4.67 2.77 -4.95 -4.52
5.51 3.39 -5.01 -3.79
4.94 2.95 -4.97 -4.35
5.64 3.52 -5.03 -3.58
5.22 3.16 -4.99 -4.11
->
2.77 -4.95
3.39 -5.01

-0.80 0.89 0.08 0.77 0.39
0.31 0.77 0.17 -1.45 -0.49
0.58 -0.99 -0.21 1.07 0.48
-0.17 -4.50 0.30 -0.32 1.65
->
0.89 0.08
0.77 0.17

2.13 -1.06 -0.24 -3.07
2.13 -0.77 2.30 -1.81
2.12 -0.34 4.88 -1.96
->
-1.06 -0.24
-0.77 2.30

4.52 -2.75 -2.49 -3.37 -3.66
-3.68 1.95 1.86 4.21 4.57
-5.33 3.48 3.00 2.10 2.33
->
-2.75 -2.49
1.95 1.86

-0.23 -1.50 -2.37 0.45 -1.28
0.77 1.77 -5.40 1.60 -3.96
-0.47 -1.88 0.65 -0.53 0.80
0.60 2.64 0.27 0.39 -0.21
0.03 -2.12 -1.23 -0.06 -0.32
->
-1.50 -2.37
1.77 -5.40

2.75 1.93 1.40 2.63
4.07 2.18 1.10 4.46
1.65 1.61 2.06 1.56
2.97 1.46 1.82 2.40
->
1.93 1.40
2.18 1.10

0.45 0.96 0.23 0.30
1.39 1.01 -0.09 0.02
0.92 -0.26 -0.22 -0.08
1.21 -0.49 -1.28 -0.72
2.42 -2.19 -1.50 -4.52
->
0.96 0.23
1.01 -0.09
---
-0.25 -0.26 0.04 -2.84 -0.87 1.31 1.71 -0.37 0.97 1.56 -2.38 -0.90 0.81 2.23
-0.08 -0.99 2.44 0.77 -0.68 0.50 0.65 0.53 -0.58 0.15 -1.01 -1.96 -1.18 -0.53
-2.57 -0.16 1.77 -2.41 -2.67 0.53 1.75 -2.01 0.71 1.39 -1.09 0.25 0.26 3.34
-2.24 -1.91 1.59 -0.79 -2.67 3.05 -2.17 -2.07 0.69 0.55 -4.85 -0.56 1.05 3.41
->
-0.25 -0.26 0.04 -2.84 -0.87 1.31 1.71 -0.37 0.97 1.56 -2.38 -0.90 0.81 2.23
-2.57 -0.16 1.77 -2.41 -2.67 0.53 1.75 -2.01 0.71 1.39 -1.09 0.25 0.26 3.34

-0.08 -2.07
-0.94 4.15
1.48 4.21
3.27 -3.43
-0.72 -3.84
3.04 -3.19
0.80 0.31
1.27 -1.60
->
-0.08 -2.07
1.48 4.21
-0.72 -3.84
0.80 0.31

0.28 1.00 -0.70 -0.62 -1.40 -0.06
1.35 0.60 -4.05 -4.40 -0.21 4.99
-1.87 -0.42 -0.25 -1.52 -1.06 -1.04
2.83 -0.75 0.17 -1.86 -0.02 0.46
0.68 3.23 0.08 0.00 1.00 -1.04
->
0.28 1.00 -0.70 -0.62 -1.40 -0.06
-1.87 -0.42 -0.25 -1.52 -1.06 -1.04
0.68 3.23 0.08 0.00 1.00 -1.04

0.06 -0.59 -0.61 -0.56 0.62 -0.80 -1.35 0.19 1.50 -0.65 0.13
0.00 0.07 -0.08 0.13 -0.09 0.57 0.03 -0.16 -0.10 -0.02 -0.10
0.15 0.32 0.00 0.16 -0.70 -0.56 -0.13 0.29 -0.26 -0.14 -0.11
0.02 -0.22 0.08 -0.45 0.32 -0.17 0.02 -0.11 0.14 -0.27 0.03
-1.04 -1.02 0.92 -0.05 0.99 -1.65 0.90 0.98 -0.98 1.61 0.62
-0.85 0.30 0.67 0.88 -2.63 1.41 1.65 1.17 -4.85 0.74 0.33
0.21 0.32 -0.12 0.18 -0.44 -0.18 -0.07 0.23 -0.15 -0.06 0.25
0.01 0.20 0.03 0.19 -0.51 0.06 -0.07 -0.07 -0.16 -0.13 -0.51
->
0.06 -0.59 -0.61 -0.56 0.62 -0.80 -1.35 0.19 1.50 -0.65 0.13
0.15 0.32 0.00 0.16 -0.70 -0.56 -0.13 0.29 -0.26 -0.14 -0.11
-1.04 -1.02 0.92 -0.05 0.99 -1.65 0.90 0.98 -0.98 1.61 0.62
0.21 0.32 -0.12 0.18 -0.44 -0.18 -0.07 0.23 -0.15 -0.06 0.25

4.57 0.65 -0.83 1.67 -2.43 0.67 3.89 0.78 -0.57
4.94 1.21 -0.83 -0.60 -0.26 1.29 1.38 -0.33 -1.44
2.33 0.36 3.04 -2.63 0.61 -4.89 3.47 -4.50 -0.69
->
4.57 0.65 -0.83 1.67 -2.43 0.67 3.89 0.78 -0.57
2.33 0.36 3.04 -2.63 0.61 -4.89 3.47 -4.50 -0.69

0.32 -1.44 -3.46 -4.99 -5.55 -1.15
-3.44 -4.18 -1.33 2.00 -5.78 -5.21
0.54 -0.14 -0.52 3.67 -2.35 -1.51
-3.58 -1.92 1.81 2.45 0.94 -2.69
4.02 3.58 -0.07 -1.37 3.25 4.58
->
0.32 -1.44 -3.46 -4.99 -5.55 -1.15
0.54 -0.14 -0.52 3.67 -2.35 -1.51
4.02 3.58 -0.07 -1.37 3.25 4.58

0.12 1.70 0.05
0.20 2.02 -3.01
1.53 -2.01 1.34
2.83 -0.11 -0.11
1.70 -1.13 1.36
1.01 1.67 -1.96
3.59 -2.38 1.46
3.62 -0.48 -1.24
3.75 -0.28 -0.70
0.34 1.43 0.14
1.34 -2.11 3.46
4.09 -2.44 1.17
->
0.12 1.70 0.05
1.53 -2.01 1.34
1.70 -1.13 1.36
3.59 -2.38 1.46
3.75 -0.28 -0.70
1.34 -2.11 3.46
---
-0.25 2.34 0.16 0.58
1.69 4.15 1.72 2.80
-0.08 2.49 0.09 0.54
->
2.34 0.16
4.15 1.72

-0.28 -1.71 1.43 -1.78 -0.24
1.63 2.26 -4.58 2.62 -0.16
-0.15 -2.75 4.30 -0.38 -1.44
->
-1.71 1.43
2.26 -4.58

4.85 1.29 -0.75 1.90
2.18 1.16 2.97 -0.48
->
1.29 -0.75
1.16 2.97

-1.20 0.70 0.71 2.28 2.22
3.06 3.17 -2.09 -5.75 -4.05
2.48 3.81 -0.21 -1.43 -2.95
3.72 2.50 0.60 -0.34 3.44
-0.64 3.69 -1.45 -3.84 -3.22
->
0.70 0.71
3.17 -2.09

0.25 0.55 0.85
-4.18 -1.14 0.23
-0.18 0.44 0.61
2.48 -1.01 0.40
0.13 1.51 -0.46
->
0.55 0.85
-1.14 0.23

0.02 0.69 -0.71 -1.40 -4.32
-0.09 -0.17 0.31 -1.48 0.69
0.32 -0.12 1.07 -1.43 1.14
-0.16 -0.20 0.44 0.61 -0.86
->
0.69 -0.71
-0.17 0.31
